Input:
[[ 0.05  0.09  0.07  0.10  0.06 -0.02  0.13  0.07  0.06  0.07  0.06  0.18]
 [ 0.05  0.00 -0.13 -0.01  0.06 -0.02  0.07  0.00  0.06  0.15  0.06  0.24]
 [ 0.07  0.09  0.23  0.10  0.06 -0.02  0.06  0.10  0.06 -0.01  0.06 -0.22]
 [ 0.08 -0.04 -0.04 -0.05  0.09 -0.02 -0.09  0.01  0.05  0.08  0.04 -0.13]
 [ 0.05  0.08  0.05  0.08  0.06 -0.02  0.13  0.07  0.06  0.07  0.06  0.28]
 [ 0.05  0.08  0.06  0.08  0.06 -0.02  0.08  0.07  0.06  0.07  0.06  0.12]
 [ 0.05  0.05 -0.07  0.03  0.06 -0.02  0.08  0.03  0.06  0.13  0.06  0.27]
 [ 0.05  0.19  0.30  0.22  0.05 -0.02  0.18  0.16  0.07 -0.03  0.08  0.08]
 [ 0.08  0.08  0.15  0.08  0.06 -0.02  0.00  0.07  0.06  0.02  0.06
  -0.25]]
Output: 0.07

Input:
[[ 10.22  11.88  12.78   9.59  -3.92  11.25   9.69 -15.59  -7.11 -16.96
  -15.34  14.70   4.99  -7.34  11.11  -5.63]
 [ 13.82  13.51  14.90  -6.78  14.49  14.07 -10.93  12.35 -17.80 -16.23
    6.82  15.52 -14.32 -17.10  14.38 -18.06]
 [-15.12   1.23  12.18   8.14 -15.20 -17.13   7.64  -7.59   3.71  -5.28
  -14.63  12.40  11.67  11.12 -15.63  14.72]
 [-18.79 -16.62   1.47 -10.75 -14.96 -17.21  -8.64  -1.73  -3.55   9.26
   -5.75   3.42  10.00  14.05 -18.01  13.69]
 [  1.82  -4.53   8.97 -16.66  13.78   6.88 -17.53  12.77 -17.96  -4.93
   13.48   5.37 -13.61  -8.28   4.58  -4.68]
 [  8.92  11.93  14.71  10.52  -6.89   7.15  12.35 -14.27  -3.53 -17.22
  -14.20  14.38   8.78  -5.46   7.10  -3.09]
 [ 12.89   4.95 -13.16   2.49   4.67  14.13  -1.46  -4.71  -3.35   8.55
   -0.92 -13.70 -14.91 -14.61  12.17 -15.38]]
Output: -7.34

Input:
[[ 168.810  -80.317 -132.260  -10.423 -129.873  -15.303   73.582 -135.546]
 [  40.005   11.311  -29.151   27.221 -104.311  -95.581   84.571 -184.077]
 [ 131.863  -37.938  -92.841  -19.788 -118.302   -7.169   28.493 -113.399]
 [ 190.825 -167.547 -235.683   11.993 -115.746   34.372   20.396 -115.865]
 [  90.273   26.583 -157.459 -125.944  -12.193 -114.589 -133.902
   -71.505]]
Output: -15.303

Input:
[[ 208.020 -137.995  208.821 -101.343  -76.159   32.201   73.030 -119.372
   136.856  229.787  115.442  -41.429  183.765 -126.768]
 [ -94.277   81.541    3.073 -102.796  -83.380  -90.770 -106.653  168.523
   231.961 -102.260  199.573  -20.230  190.127   86.158]
 [-111.567  -16.716  157.808    3.925   78.117  -87.801 -159.860  194.551
    88.663  -23.939  196.168  202.755   16.324   24.220]
 [ 166.815 -143.555  208.131  -81.585  -43.751  -40.026    9.732 -120.278
    90.469  196.852  120.704  -23.958  117.628  -93.353]
 [ 145.574   99.246  -68.941  -64.686 -131.513  110.909  143.490  -65.423
   205.051  -15.290  197.513 -132.576  235.808  -81.029]
 [ 219.526    0.643   92.535  238.701  207.437  164.197  205.743  -88.920
  -107.708  215.074 -131.756  162.679 -107.956   70.233]
 [-120.513  210.179  -48.297    4.143  -37.791 -105.889  -96.627  198.422
   145.769 -116.850   91.551  -31.721  170.936  209.883]
 [  11.189  234.981 -110.633   98.271    1.620  220.463  103.739   85.907
    70.454  -79.247   50.396  -71.383  146.637  199.206]]
Output: -41.429

Input:
[[ 11.7  14.8  25.6   7.7  10.3  11.9   9.0  12.1  16.0  13.7  11.2 -21.8
    7.7]
 [ 12.9  11.6   4.7   5.2  12.1   7.3   6.8  13.6  14.4  12.5  15.9  -3.7
   13.2]
 [ 14.3   9.6  10.1   7.7   6.7   4.0  13.2  13.6   2.0  12.8   4.1  -7.8
    7.6]
 [ 12.3   4.6  11.6  16.2   9.9   7.2  12.5  11.6  11.3   8.8  15.0  10.2
   14.1]
 [ 11.9   5.0   5.9  17.3  12.5  15.4  11.5   8.0  21.2  13.3  12.7   6.5
   14.5]
 [ 13.7   8.6  14.8  23.2  13.6  20.6  15.6   4.8   7.5  11.5  13.0  23.6
   16.9]]
Output: 11.2
---
[[ 275  618  134  389 -198  334]
 [ 409  194  162   57 -721  306]] --> 194

[9428 2423 8830 1705] --> 2423

[ 44 183 227 251 163 150 172] --> 183

[ 266  644 -779  954] --> 644

[[827 475 569 520 383 468 886]
 [244 608 586 276 684 328  32]] --> 608

[[232  45 151  83 137  62 170]
 [ 64 118 247  32 228 218 231]
 [106 214  48 248  59 210  46]] --> 214
---
[ -4.1 -47.4   1.7  65.4 -73.7] gives -4.1

[ 81.5 -30.5 -33.4  43.4  48.1 -35.1 -32.0] gives -30.5

[-11.3 -43.3  29.5 -16.3  35.6 -60.5 -19.8] gives -16.3

[[ 14.0  -4.7  34.8 -43.6  16.6 -31.1  69.7]
 [-15.2  11.3  19.1 -37.3 -52.9 -28.6  50.6]
 [ 41.6   3.3 -29.4  -2.7  -3.5  15.3  54.9]] gives 3.3

[[-45.4  19.5 -69.0  -9.1  -7.2  27.2  19.8]
 [-40.2  35.6  -4.2 -25.6 -38.8  -3.3  30.5]
 [-46.8  16.2 -60.3 -21.4 -13.0  23.5   8.1]] gives -7.2

[-46.9  44.9 -31.5  65.0 -75.3 -34.0  -5.0] gives -31.5
---
array([[ 0.027,  0.024, -0.196, -0.017,  0.087,  0.188,  0.040],
       [-0.081, -0.206, -0.230, -0.073,  0.007,  0.211, -0.162]]) | 0.024

array([16.67,  9.84, -9.52, 12.28]) | 9.84

array([ 0.053,  0.025, -0.188, -0.014, -0.084,  0.187, -0.124]) | 0.025

array([[ 0.090, -0.224,  0.156,  0.006,  0.032,  0.139],
       [ 0.007,  0.154, -0.131, -0.099,  0.087, -0.109]]) | -0.224

array([ 0.08,  0.00,  0.14,  0.11, -0.03,  0.06, -0.11]) | 0.00

array([ 1.64,  0.89,  0.81, -1.65]) | 0.89

array([[  42.5,   63.6, -158.7,   55.5,   48.7,   43.0],
       [  72.4,   81.3,  136.8,   87.6,   84.0,   63.7]]) | 63.6

array([ 0.01, -0.15,  0.16, -0.06,  0.00, -0.07]) | -0.15

array([ 0.025,  0.048, -0.106,  0.084,  0.098,  0.171,  0.203]) | 0.048

array([[-16.940, -16.315,  -0.174, -18.885],
       [ -7.901,  -6.376,  -3.498,  10.977]]) | -16.315
